Here are some points, each followed by its number:
-0.20|-0.35|-0.29|-1.02|-0.82| 0.13|-1.33| 0.14| 0.38|-0.42|-1.28|-0.88|-1.52|-0.32| 0.39| 1.02|-0.60| 0.65|-0.36|-0.21| 0.18|-1.00|-0.07| 0.09| 0.57|-0.76|-1.16|-0.71|-0.27|-0.95|-1.95|-0.25| 0.43|-0.41| 0.44| 0.86| 0.58|-0.83|-0.47| 0.53| 0.08| 0.37| 0.33| 0.21| 0.46|-0.01| 0.15| 0.03| 0.14| 0.07|-1.17|-0.86 0
-0.85|-1.62|-0.25|-0.13| 0.59| 0.71|-0.57| 0.04| 0.28|-0.93|-1.14| 1.42|-1.53| 1.16| 0.08|-0.10| 0.29| 0.72|-0.45| 1.19| 0.22|-0.01| 0.03| 1.18| 0.17| 0.06|-0.09|-0.68|-0.62|-0.31|-0.81|-0.16|-0.07|-0.98| 0.07| 0.90|-1.05|-0.88|-1.20| 1.31|-0.59| 1.29|-0.08| 0.48| 0.45|-1.50|-0.90|-0.71|-0.50|-0.67|-0.33| 0.96 1
-1.10| 0.82|-0.84| 0.82|-1.19| 1.98|-1.29|-0.74| 0.57|-1.50| 0.21|-0.61|-0.99| 0.18|-0.02| 0.50| 1.03| 1.37|-0.70| 0.13| 0.14|-0.09| 1.45|-0.37|-0.96|-1.37| 0.34| 0.52|-0.21|-0.85|-1.49| 0.49|-0.70|-1.15| 0.66|-0.90|-0.71|-0.97|-1.57| 0.70| 0.73| 0.11| 0.71| 0.32| 0.40|-0.33| 0.27| 0.11| 1.41|-0.21| 1.37|-1.46 2
 0.56| 1.19|-0.46| 1.04|-0.36|-0.77| 0.84|-1.18| 0.32| 0.06|-0.20|-0.78| 0.32| 0.33|-0.14| 0.60| 1.19|-0.06| 0.21| 0.49| 0.22|-0.94| 0.22| 0.95| 1.68| 0.01| 1.40|-0.11|-0.64|-0.32| 0.08| 1.09|-0.27|-1.80| 0.10| 0.03|-0.57|-0.91|-0.20|-0.80| 0.40|-0.82| 1.42| 0.62| 0.38|-0.51|-0.51|-1.72| 0.37|-1.41|-1.70| 1.36 3
-1.09| 0.54| 0.81|-0.21| 0.92| 1.99| 1.20| 0.96|-0.30| 0.18| 1.24|-0.64|-0.98|-0.82|-0.47| 0.93|-0.36|-0.47| 0.05| 0.64| 0.81| 1.39| 0.09|-0.79|-1.01| 1.34| 0.04| 0.76|-0.29| 0.38| 0.28| 0.47| 0.09| 0.25| 0.65|-0.89| 0.48|-0.93|-1.47|-0.90| 2.31|-0.42|-0.82| 0.59| 0.41| 1.26|-0.78| 0.00| 1.06|-0.80| 1.47| 0.29 4
 0.42|-0.96| 1.79|-0.35| 2.61|-0.66|-0.09| 0.06| 0.70|-0.44|-1.51|-0.39| 0.29| 0.45| 0.18| 1.07| 0.95|-0.93|-1.83| 0.90| 0.24|-0.61| 0.37| 0.91| 0.73| 1.67|-1.20|-0.65| 0.92| 0.28|-0.73|-0.18|-0.64|-0.76|-0.66| 0.81| 1.23| 0.03| 0.66| 0.96| 0.50| 0.66| 1.31| 0.43|-0.31|-0.66|-1.72| 0.35|-1.74|-0.80|-1.06| 0.66 5
 0.60|-0.31|-0.29|-0.76|-1.27|-0.84| 0.78| 1.06|-0.28| 0.04|-0.67| 0.26| 0.31|-0.27|-0.07|-0.02|-1.31| 0.16|-0.07| 1.36| 0.39| 1.24| 0.48|-1.07| 0.71|-0.28| 0.21| 0.41| 0.14| 0.28| 0.32|-0.04| 0.05| 0.73|-0.97|-0.72| 0.31|-0.15| 0.44|-0.12| 1.15| 0.07| 1.15|-0.38| 0.36| 0.31| 0.03| 0.49|-0.12|-0.46|-0.14| 0.07 6
-0.92|-1.13| 0.88|-0.07|-0.95| 1.74| 0.44| 0.51| 1.21|-0.24|-0.34|-0.81|-1.01| 0.86|-0.34|-0.27|-0.74| 1.04| 0.87| 0.11| 0.44| 2.27| 0.59|-0.50|-0.92| 0.00| 0.28| 0.60|-0.89|-0.66|-0.75| 0.21|-0.13|-0.45| 0.70|-0.54|-0.58|-1.03|-1.55|-0.07|-0.50| 0.68|-0.64|-0.55| 0.19|-0.69|-0.40|-0.05| 0.62| 0.74| 1.26|-0.76 7
 0.18| 0.54|-0.20|-0.67|-0.02|-0.55|-0.79| 0.68|-0.62|-0.82|-0.80|-0.67| 0.31|-1.33| 0.02| 1.18| 0.85|-1.11|-0.36| 0.14| 1.08|-1.63|-0.45|-0.52| 1.56|-1.06| 0.87|-0.64| 1.69| 0.20| 0.72|-0.12|-0.98|-0.06|-0.42| 0.48| 0.13|-0.88|-1.09|-0.06| 0.76|-0.22| 1.13| 0.94| 0.62| 1.17|-0.31| 0.28| 0.59|-1.31| 0.96| 0.68 8
 0.44| 1.00| 0.30| 0.73| 1.04|-0.67|-0.50|-1.18|-0.95|-0.57|-1.40|-0.89| 0.31|-0.11| 0.09|-0.07| 0.92|-0.20|-0.93| 0.11| 1.03|-0.37| 0.18| 0.55| 1.88|-0.40|-0.28| 0.31| 1.12| 1.21| 0.82|-0.27|-2.37|-0.86|-0.54|-1.07| 0.27|-0.88|-0.50| 0.76|-0.10| 0.49| 1.13| 2.09| 0.43| 0.01| 0.09|-0.50| 0.69| 0.15| 0.10|-1.89 9
-1.42|-1.89| 0.78|-0.91| 0.45| 1.03|-0.52| 1.05|-3.44| 1.27| 2.24| 2.19|-1.66|-0.74| 0.33|-1.76|-1.06| 0.34| 1.66| 0.68| 1.11| 1.68|-0.02|-0.86|-0.08|-0.32|-1.16| 0.29| 0.41| 1.86| 1.10|-2.12| 1.34| 2.00| 0.43| 1.07| 2.11|-0.85|-1.29|-1.22|-1.35|-1.55|-1.30|-0.75|-0.50| 0.87| 0.57|-0.37| 1.62|-0.43|-0.22|-2.61 10
-0.15|-1.17|-0.73|-2.69|-0.73|-0.44| 1.75|-0.02|-0.62| 0.87| 0.52|-1.07|-0.38|-0.12| 0.01|-0.76| 1.03|-0.36| 0.37|-0.12| 0.12| 1.05| 1.26|-1.08|-0.76| 0.48| 0.74| 0.27|-1.43| 2.08| 1.35|-0.37|-0.33| 1.18|-0.99| 0.65| 0.63| 1.34| 1.08|-0.84| 1.88|-0.90| 0.27| 2.70| 0.47| 0.17| 0.30| 1.52|-0.22| 1.03|-0.26| 1.17 11
-0.27| 0.78|-0.81|-0.91|-1.80| 0.98|-0.95| 1.67|-0.94|-0.10| 1.20|-0.69|-1.03|-0.07| 0.08|-0.04|-1.83| 0.08| 1.61| 0.25| 0.99|-0.30| 0.94|-1.44|-0.22|-0.40|-0.03| 0.06| 0.20| 0.95|-0.68|-0.18| 1.78| 0.85| 0.22|-0.03| 0.67|-0.84|-0.93|-0.54| 1.59|-0.60|-0.91|-0.60|-0.50| 0.14|-1.18| 0.85| 0.80|-0.70| 0.07|-0.17 12
 0.46| 0.26|-1.58| 0.55|-0.64|-0.80|-0.59|-1.45| 0.48|-0.35|-1.49|-0.60| 0.28|-1.12| 0.37| 0.84| 0.15| 0.38| 0.24| 0.50| 0.13|-2.00|-0.17| 1.32| 1.68|-1.09|-0.19|-0.89| 0.14| 0.18|-0.60|-0.42|-1.12|-0.94|-0.25| 0.87|-0.47|-0.91|-0.29| 0.48|-0.10| 0.01| 0.92| 0.97| 0.49| 0.79| 0.75|-0.87| 0.55| 0.63|-1.72|-0.25 13
New points follow, each followed by the numbers of its two nearest points above, looking only along the 3 directions in which the numbered points spread most, nearest first.
 0.68| 0.46|-0.97| 1.31| 0.03|-0.86|-1.04|-0.35|-0.34|-1.38|-0.04| 1.52| 1.63|-1.23| 0.04|-0.53| 0.00| 0.80| 0.72|-1.76|-0.66|-1.77|-1.77| 0.78|-1.03|-0.08|-1.10|-0.68| 0.50|-0.30|-0.48|-0.34| 1.57| 1.06|-0.64| 0.66| 1.31| 1.93| 1.33| 0.24|-0.27|-0.24|-2.38|-1.03| 0.33| 1.16| 1.05|-1.05|-1.53| 0.71|-0.50| 0.82 8 9
-0.59|-0.52| 0.32| 1.58|-0.50| 1.50| 0.01| 0.72|-0.12| 0.71| 0.08|-0.30|-0.91|-0.18| 0.01|-0.21|-1.52| 0.94|-1.40| 0.48|-0.21| 0.82|-0.18|-1.85|-1.06| 0.08| 0.06| 0.48|-0.47|-0.21| 0.22|-0.33|-0.92| 1.59| 0.28| 0.07| 0.72|-0.51|-0.60|-0.23| 0.02|-0.61|-0.14|-0.33| 0.09| 0.07| 1.37| 2.10| 1.01| 0.73| 1.25|-1.48 12 4
-0.52| 1.59|-1.40| 0.19|-1.30| 1.93|-1.22| 1.15|-0.99| 0.38| 1.12| 0.02|-0.99| 0.12|-0.03|-0.13|-0.29|-0.64| 1.40| 0.85| 1.34|-0.56| 0.49|-0.62|-1.10|-0.65| 1.12| 0.37| 0.13|-0.45| 0.97| 0.41| 0.57| 0.50| 0.77|-0.68| 0.07|-0.91|-1.64|-1.33| 1.18|-1.31|-0.19| 1.05|-0.11|-0.24|-0.34| 1.05| 0.87|-2.07| 1.74|-1.68 12 4
-0.04|-2.05| 1.17| 0.24| 1.73|-0.50| 0.65|-1.37| 1.83| 1.14|-0.85|-0.71|-0.26| 2.01|-0.33|-0.37| 0.90|-0.18|-2.25| 0.60|-0.57| 0.94|-0.61| 1.47|-0.92| 1.36|-1.60|-0.19| 0.78|-0.89| 0.04| 0.28|-1.30| 0.25|-1.63| 0.59| 1.29| 1.31| 1.26| 1.08|-1.42| 1.42|-0.56|-0.82|-0.72|-1.53|-0.31|-0.45|-0.95| 0.58| 0.62| 0.34 8 9
 2.12|-0.66| 0.12| 2.50| 1.95| 1.67| 1.77| 1.65| 0.91| 0.97|-0.61| 1.22|-0.91|-0.80| 0.04| 1.88|-0.36|-1.88|-2.44| 1.19| 1.88| 1.57| 1.99|-1.15|-0.95|-0.25| 0.56| 0.49| 0.85| 0.54| 0.32|-1.99| 1.01| 0.26| 0.55|-0.09| 1.35|-0.71|-1.31|-0.20|-0.16| 0.58| 1.90|-0.48|-1.46| 0.93|-1.78| 2.48|-0.07|-0.97| 1.32|-0.22 6 12
 0.54| 0.46| 0.31|-1.04|-0.84|-0.75|-1.55|-0.27| 0.45|-0.17|-1.53|-0.89| 0.32|-1.13| 0.07| 0.98| 1.38|-0.44|-0.23| 0.00| 0.28|-1.32| 0.00| 0.09| 1.65|-1.55|-0.06|-0.64| 1.10| 0.55|-0.71|-0.36| 0.17| 0.49|-0.48| 0.54|-0.19|-0.78|-0.49| 0.20|-0.06|-0.19| 1.13|-0.58| 0.55| 0.91| 0.09|-0.54| 0.42|-1.01| 0.18|-0.44 9 8
 0.38| 1.65|-0.11| 0.56| 0.78|-0.71| 0.30|-0.01| 0.24|-1.95|-1.48|-0.78| 0.31|-0.17| 0.12| 0.77| 1.11|-0.57| 0.45| 0.06| 1.41|-0.91| 1.08| 0.45| 1.57|-0.93| 1.07| 0.15| 0.87| 0.91| 0.70|-0.52|-1.04|-0.65|-0.46|-1.28|-1.23|-0.96|-0.59| 1.11| 1.54| 1.01| 1.18| 1.39| 0.40| 0.28|-1.31|-0.24| 0.07|-0.53| 0.40| 1.47 3 8
-0.33|-1.00|-0.30| 0.33|-1.10| 0.83| 0.82|-0.26| 0.08| 0.66| 0.50| 0.56|-0.96| 0.53| 0.09|-0.86| 0.54| 0.71|-0.76|-1.96|-0.73| 1.82| 0.01| 0.98|-0.94| 1.12|-0.50| 0.40|-1.44|-0.16|-0.22|-0.10|-1.92|-1.09|-0.37|-0.55| 0.62| 0.12| 0.33| 0.12| 0.46| 0.73|-0.79| 0.43| 0.39|-0.66| 1.30|-0.93| 0.51| 0.55| 0.76|-0.06 6 4
 0.06| 0.89| 1.13|-2.06| 0.43|-0.69| 0.16|-1.18|-1.26| 1.12| 2.15| 1.77| 1.49| 0.93|-0.27|-1.86| 1.46| 0.26| 0.20|-1.94| 0.47| 0.21| 1.44| 1.53|-1.12| 1.30| 0.28| 0.37|-1.84| 2.43| 1.43| 2.38| 1.48|-0.01| 1.54|-0.50|-1.06| 1.59| 1.57|-1.01|-0.26|-0.52|-0.41|-0.26| 0.49|-0.86|-1.66|-3.13|-0.37|-0.45|-0.14| 1.39 6 4
-0.31|-0.87| 0.41| 0.03|-0.12|-0.45| 0.95| 1.12| 0.97| 2.02| 0.41|-0.74| 1.56| 0.19| 0.18|-0.81|-2.11| 0.05|-0.92|-0.03|-1.83| 0.96|-2.77|-0.46|-0.93| 1.90| 1.07| 0.20|-0.86|-0.77| 1.53|-0.26|-0.45| 1.94|-0.33| 0.43|-1.23| 1.48| 1.34|-0.58|-0.61|-0.85|-1.16|-0.54| 0.28|-0.28| 2.36| 0.46|-0.35| 1.34| 0.08|-0.14 6 4
 0.25|-1.73|-1.60|-0.25|-0.99|-0.68|-0.81|-1.52| 1.44|-0.48|-1.55|-0.96| 1.51| 1.48|-0.16|-0.68| 0.29| 1.15| 0.57|-0.15|-1.38| 0.55|-0.97| 1.23|-1.08|-0.60| 0.01|-0.48|-0.41|-0.84| 0.20| 0.07|-0.73|-0.37|-2.00| 0.66|-0.89| 1.69| 1.12| 1.00|-0.38| 1.29|-1.29|-0.28| 0.40|-1.35| 0.50|-1.44|-1.28| 0.88|-0.30| 0.54 3 8
-0.77|-1.24|-0.88| 0.55|-0.05|-0.10| 0.46| 0.30| 0.08| 1.17| 1.05|-0.79|-0.29| 0.24| 0.10|-2.03|-1.02| 0.08| 0.24| 0.24|-0.35| 1.04|-0.50|-0.68|-1.14| 0.95| 0.88| 0.15|-0.99| 0.93| 1.10| 1.02|-1.32| 2.92|-1.31| 0.72| 0.15| 0.98| 0.92|-0.97| 0.49|-0.99| 0.25| 0.29| 0.38|-0.32| 1.81| 0.42| 0.64| 1.15| 0.20| 1.01 6 4
 0.70| 1.67| 0.73|-0.79| 1.01|-0.90| 0.67|-0.40|-0.14|-0.04|-1.24|-0.54| 0.87|-1.37|-1.24| 0.52| 1.07|-1.12| 0.40| 0.50| 0.41|-0.28| 0.11| 0.45|-0.15| 0.39| 0.89| 0.39| 0.35| 0.58| 1.21| 1.09|-0.83| 0.42|-1.67|-0.69|-0.14| 1.12| 0.76|-1.28| 2.26|-1.32| 0.14| 0.55| 0.50| 2.36|-0.37|-1.19|-0.28|-1.33| 2.27| 0.29 6 8
